One turning vector, and how many ticks it has turned
The counts run from 0 to 616.
[-0.43  0.86 -1.77 -0.67 -1.37 -2.43 -0.24 -1.36  0.19 -0.92 -0.80  3.23
  0.36 -1.37  0.95  1.56  1.50  2.10 -1.85 -0.90  0.10 -0.47 -2.49 -2.58
  1.62 -2.43  0.90 -0.93 -2.08  0.91  1.55 -1.70 -1.60 -3.54  1.04  1.09
  1.21 -1.40  1.89  0.32 -1.32]
488
[ 0.78  0.49  0.29  0.76 -1.60 -0.42  0.00 -1.77 -0.34 -1.23  0.26  2.10
  2.40 -0.06  1.58  1.86  2.93  0.51 -1.85 -0.82  0.61 -1.64 -1.86 -2.00
  2.00 -3.04  0.08 -0.74 -2.43  1.59  0.67 -1.61 -2.53 -2.84 -0.64  0.22
  1.31 -1.99 -0.72  0.94 -1.71]
120
[-1.72  0.29 -0.47 -1.76 -0.55 -1.44 -0.92  2.42 -2.06  2.92  0.41  1.24
  1.64 -2.22  0.34 -1.33 -0.76 -1.04 -1.48 -2.05  0.49  0.21  0.28  1.40
 -0.15 -1.34  3.31  0.16 -2.44  0.43  0.90 -0.05  1.73  2.83  0.93 -0.64
  2.69 -0.16  1.34  0.01  1.37]
233
[ 1.61 -0.80 -0.38  1.02  1.56  0.12  1.42  2.70  1.55  0.59 -2.01 -1.12
  0.82 -0.70  1.53 -1.46 -0.81 -1.37  0.51 -0.43 -1.85  3.74 -0.62  3.36
 -0.50  1.43  1.19  0.16 -0.95  0.66  3.71  0.62  0.77  1.23 -0.91  1.47
 -2.45  3.23 -0.04  1.82  0.64]
80
[ 0.05  0.23 -1.59 -0.95  0.84 -2.16  0.51 -0.61 -2.16 -1.26 -1.93  1.24
  2.46 -0.61  1.51 -0.41  1.78 -0.91  0.21 -2.60  0.07  1.61 -0.76 -0.35
  1.00 -2.04  1.06  2.03 -3.09  1.17  1.10 -1.48  1.28 -2.52  1.01  1.71
  1.00 -0.98  1.26  2.73  0.03]
22
[ 0.83 -1.14 -1.83 -0.66  2.15 -0.86  0.41 -1.39  0.64 -0.77 -1.23 -0.94
 -2.29  1.67 -0.79 -0.83 -0.99 -0.77  1.60 -1.24 -2.25 -0.27  1.32  0.01
 -0.21  0.39 -1.24  2.54  2.23 -0.72  2.19 -1.23  0.05 -1.18  2.17  1.35
 -1.83 -2.65  2.25  3.23 -1.51]
360
[-0.04  0.35  2.18  0.05  0.01  1.05  1.14  1.08  0.51  1.29 -1.40 -1.51
 -0.74  0.28 -4.29 -2.13 -1.45  1.75  2.91 -0.58  1.15  0.76  1.11  0.79
 -1.05  0.28 -1.45 -0.67  3.22 -2.48 -0.68 -1.24  0.61  3.35  0.86 -1.12
  0.69  1.25  1.83 -1.11 -0.14]
92
[-1.63  0.74 -2.30 -2.10  1.19  0.12 -1.48 -1.08 -0.94 -0.50  0.93 -0.34
 -2.70  0.67 -1.10  0.48  0.05 -1.84  1.31 -0.42 -0.58 -3.50  3.64 -0.64
 -0.78 -1.86 -0.44  3.42  1.60  0.50  0.61 -0.61 -0.30  0.88  2.92 -0.73
  1.07 -2.51  0.33  0.44 -0.83]
296
[ 1.93 -1.30 -2.22  1.21  0.38 -0.40  0.42 -2.13  2.47 -1.39 -2.16 -1.20
 -0.92  1.34 -0.97  1.69 -2.82 -1.32 -0.35  0.41 -0.44  1.19  1.88 -0.45
 -0.52 -1.49 -0.18  2.38  1.27 -0.44  2.33 -0.18 -0.04 -1.60  2.12  1.22
 -1.64 -2.40 -0.34  1.32 -1.14]
138
[ 0.70  1.61  0.37 -1.81 -1.46 -0.21 -1.03 -0.17 -1.66  2.33 -0.10  2.07
  0.03 -1.58 -1.21  0.59 -0.76  2.63 -2.38 -0.80  1.81 -3.11 -1.06 -0.68
  0.43 -3.08  1.87 -0.67 -0.49 -0.09  0.69 -1.04 -2.13  2.43  2.04 -1.23
  1.72 -2.26 -0.90 -2.05 -0.92]
331
[-3.50 -0.45  0.29  0.65  0.24  0.33  0.69  2.24  0.74  0.00 -0.31 -0.60
 -2.51  0.06 -0.69 -1.02  1.33 -0.28  0.10  0.01 -1.47  1.09 -0.03 -0.94
  0.43  4.06 -0.48 -0.57  0.10 -1.20 -1.53  0.16  1.94  1.31 -3.12 -0.82
  1.60  3.64  2.19  0.67  1.33]
435
[ 2.38  1.44  1.61 -1.29 -1.01  1.31 -0.74  0.78 -0.02  2.40  1.63  0.97
  1.15  0.09  0.36  1.05 -0.36  2.13  0.02  1.13  0.32 -3.12 -0.21  1.33
 -0.43 -2.08  0.72 -2.47  0.53  1.19 -0.16  0.49 -3.38  4.28  0.44 -1.94
  0.41 -0.59 -2.68 -2.25 -0.97]
118
[ 3.28  0.61  1.63  0.62  1.34  0.50  0.32 -0.28  0.10 -2.04 -2.15 -2.50
  1.15 -0.06  1.15  0.79 -1.83  0.23  2.35  1.75 -0.29  2.82 -2.37  2.08
 -1.41  1.04  0.02 -0.15 -2.50  0.87  0.38  1.34 -0.55 -1.93 -1.87  1.37
 -2.95  1.61 -1.67  1.02 -0.28]
538
[-3.18  0.89 -1.92 -2.37  0.03  1.19 -1.18  0.38 -1.80 -1.94  0.70  1.61
 -1.95 -0.30  0.17  2.73  0.68 -1.71  0.82  0.07 -1.90 -2.12  3.25 -1.20
 -0.29 -1.24 -2.03  3.22 -2.02  2.52 -0.67  0.10 -0.68  0.52 -1.04 -0.68
  2.02 -0.24 -0.14  1.55  0.64]
509
[ 2.33  3.18 -0.22 -0.21  0.79  1.09  0.89  1.74 -0.26 -0.03  0.43  0.11
  2.46 -0.86 -1.20  0.36  3.39  1.82  1.69  1.08  1.87 -2.64 -1.88  0.95
 -1.96 -0.64  0.39 -2.44 -1.87  0.49  0.13 -0.19 -1.36  0.62  1.34 -1.58
  0.69  1.64 -3.05 -0.92 -1.51]
29
[-1.48 -1.89  1.03  0.18 -1.44 -0.37 -1.25  1.07  2.10  2.55  0.23  0.27
 -1.81  0.42 -1.17 -1.47 -3.00  0.99 -0.56 -1.09 -1.68  1.61  0.64 -0.34
  1.01  1.43  0.02 -1.45  2.92 -2.12 -0.63  0.77  0.97  2.79 -0.96 -0.77
  1.96  0.05  3.90 -0.47  0.05]
280
[ 3.59  3.35  0.95 -0.13 -1.02  1.30  0.19 -0.85  0.27 -0.95  1.43 -0.32
  2.27  1.41 -0.50  0.98  2.42  1.56  3.20  0.43  1.00 -2.07 -0.37 -0.57
 -0.26 -2.65 -1.17 -0.30 -1.50  0.94 -1.12 -0.20 -2.75 -1.26  0.42 -0.93
  1.45 -1.76 -1.35  0.53 -2.09]
184
[-1.87 -0.96  0.38  0.93 -1.97 -1.12 -0.11  1.85  0.59  1.90  0.51  0.71
 -1.26 -1.07 -1.62 -0.24 -4.52  0.22 -1.58 -1.37  1.30  2.66  1.90  0.21
  0.26 -1.28  1.09  0.96 -0.57 -0.43 -0.74  0.76  0.66  3.42 -0.52 -0.38
  2.32 -0.23  2.77 -0.84  2.13]
502
[ 0.91 -1.13  0.06 -1.28 -0.71 -3.04 -0.25 -1.05  0.16  2.69 -1.75  1.16
  0.73  0.30  1.89 -0.98 -3.09  0.90 -0.98 -1.64 -0.34  2.28 -2.74 -0.81
  2.07 -2.14  1.94  0.41 -1.58 -0.41  2.26  1.12 -0.24 -1.77  2.05  2.21
 -0.49 -2.03  2.36  0.83  0.14]
480
[-0.67 -0.33 -0.25  0.28  0.54 -0.58  0.04 -1.60  0.74 -0.92 -0.66 -0.70
 -0.47  1.64 -1.20 -1.08  0.85 -0.87  3.64 -1.63 -2.33  1.70  3.19 -1.45
  0.44  0.17 -3.31  1.04  2.68  0.72 -0.83 -0.22  0.53 -0.10  0.25 -0.03
 -0.26  0.46  3.81  2.71 -0.63]
582
[-3.01 -1.13  2.26 -0.55 -0.27 -0.70 -0.45 -3.68 -0.71  1.54 -0.52  0.47
 -0.95  3.11  1.60 -0.93  0.58 -0.80 -0.80 -0.53 -0.23  1.15  0.94 -3.67
  2.35 -0.94 -1.00  0.26  2.14  0.27 -1.81  0.28  0.41 -1.36 -1.77  0.99
  1.96  0.19  2.51 -0.34  0.51]
189
[ 2.14 -1.92 -2.87  1.39 -2.85 -1.24 -2.69  0.06  2.14  1.07 -0.21  2.33
  1.88 -1.06 -0.13 -0.27  0.39 -1.84 -0.90  0.80 -0.07 -0.44  3.15 -0.14
 -2.25 -1.23  0.01 -0.33  2.51 -0.07 -0.05  0.61  0.05  0.05  2.93  1.33
 -0.50 -0.11 -0.07 -1.52 -2.13]
6
[-0.27 -1.69  0.28 -0.26 -1.17 -2.46 -0.24  1.34 -1.17  0.73 -1.68  1.25
  1.25 -2.13 -0.65 -0.07 -2.99  0.08  0.46 -2.60  0.04  3.02  1.10  0.94
  0.09 -2.86  0.86  2.24 -1.97  1.79 -0.18  0.80  0.95  2.89 -0.09  0.40
  1.65 -1.51  2.34 -0.67  1.68]
446
[-2.21  0.89  1.50  1.61 -0.54  0.62  0.47  2.46  1.75  0.10  3.03 -0.99
 -0.73  1.55 -0.65 -1.03  0.61  0.29  1.31 -0.76 -1.17  0.62  0.36 -0.58
  0.98  2.21 -0.26 -0.54 -2.23 -1.55 -1.47  0.98  1.59 -0.83 -3.77 -1.40
  2.90  0.44  2.12  2.57  1.07]
68
[ 1.44 -1.49  2.78 -0.60  1.07  0.93  0.89 -2.19  1.00  1.28 -1.82 -1.45
 -2.68  0.82 -2.19 -0.62 -2.66  1.65 -0.45 -0.71  0.03 -0.38 -0.17 -0.43
  0.55  0.52 -1.16 -0.97  4.16 -2.36  0.00 -1.12 -1.27  2.69  0.98 -0.59
 -1.37 -1.06  1.51 -0.64 -0.71]
549
[ 3.14  1.24  0.00  1.60 -0.12  0.59 -0.69  0.58  1.10 -0.85  0.68 -1.14
  2.45 -0.15  1.02  0.47  1.74 -0.62  1.45  3.26  0.96  0.33 -0.15  1.65
 -2.82  0.19  0.23 -2.02 -1.05  1.14 -0.84  2.06  0.18 -0.84 -0.74  0.54
  0.06  2.56 -4.31 -1.82 -0.74]
529
[-1.45  2.03 -0.36 -2.60 -1.49  0.59 -1.93 -1.00 -1.21 -1.01  1.18  1.79
 -1.56  0.41  1.78  4.25 -1.46  1.89  1.03  0.43 -0.25 -2.32 -0.65 -1.18
  0.74 -2.21 -0.12  1.12 -1.42  3.28 -0.96  0.59 -2.36  1.01  0.10 -0.71
  1.86 -2.25 -0.07 -0.20 -0.19]
52
[-0.02  0.13 -2.17  1.29 -0.19  0.85 -0.27  2.14  0.00 -1.59 -1.24  3.06
  1.41 -2.95  0.78  0.65  3.55 -0.12 -1.43  0.41 -0.29 -0.05 -0.82  0.04
 -1.43  0.97  0.92 -2.40 -1.12  1.61  0.57  0.18 -0.91 -0.06 -0.82 -0.34
  0.51  3.98 -1.83 -0.66 -1.55]
153
[-3.62 -0.87  0.92 -0.10  0.62 -1.00 -0.05 -0.90 -0.77  1.09 -0.93  0.25
 -0.55  0.72 -0.97 -1.85 -0.95 -0.16  1.65 -1.54  0.55  2.44  1.92 -1.87
  0.26 -0.77 -1.39  2.23  1.23 -0.11 -1.92  1.52  1.78  0.96  0.07  0.61
  2.72  0.74  3.38 -0.31  2.28]
591
[-1.06  0.19  0.03 -1.64  0.22  1.00 -1.13 -4.25 -0.41 -2.22 -1.11 -0.56
 -2.81  2.35  1.26  2.73 -0.05 -1.39 -0.14  1.72  0.24 -2.04  1.88 -1.62
  0.82 -2.17 -1.30  2.97 -0.08  2.18 -0.56  0.55 -1.50 -1.92 -0.07  0.99
 -1.06 -2.08 -1.60 -0.57 -0.04]
475
[ 0.79 -0.08  1.62 -3.06  1.43  1.20 -0.82 -1.44 -1.17  1.09 -0.88 -2.01
 -1.77  0.42 -1.15  0.79 -1.16 -1.91  0.07  0.77  0.44 -2.29  2.85  2.21
 -2.14 -1.46  0.09  1.44  2.72  0.14 -0.63 -0.53  0.00  4.45  2.00 -0.82
 -0.64 -1.05 -1.33 -1.68 -0.03]
173
[ 0.29  0.10  2.27 -1.74  3.02  1.49  1.88  0.30 -0.61 -1.30 -1.46 -1.82
 -0.50  1.63 -0.40 -0.68  1.10 -1.02  3.49 -0.21 -2.90  1.07  0.02  1.63
 -0.43  2.73 -2.08 -0.07  0.75 -0.18  0.50  0.43  0.73  1.68 -1.30  0.16
 -2.05  2.60  0.89  1.89 -0.07]
25
[-0.90 -1.32  0.48  0.60  1.64  0.98  1.84  1.17  1.07 -1.11 -0.62 -0.87
 -2.23 -0.65 -1.50 -0.37  1.17  0.69 -0.98 -0.53 -2.30  0.22 -1.54 -0.12
  1.60  3.51 -0.61 -1.80  0.75 -2.39  0.86 -1.87  1.01 -0.12 -2.88 -0.17
 -0.57  1.53  1.75  2.99 -0.44]
213
[ 3.13  0.72  0.82  0.56 -1.53 -0.29 -1.28  1.36  1.20  2.60  0.18 -0.66
  2.73 -0.71 -0.44 -1.90 -0.81  0.35  2.04  1.21  1.00  0.17  1.29  1.97
 -2.66 -1.60  0.34 -0.85  1.22 -0.27 -1.68  3.06  0.19  1.47  2.36  0.09
  0.86  1.39 -0.61 -2.68 -0.70]
528
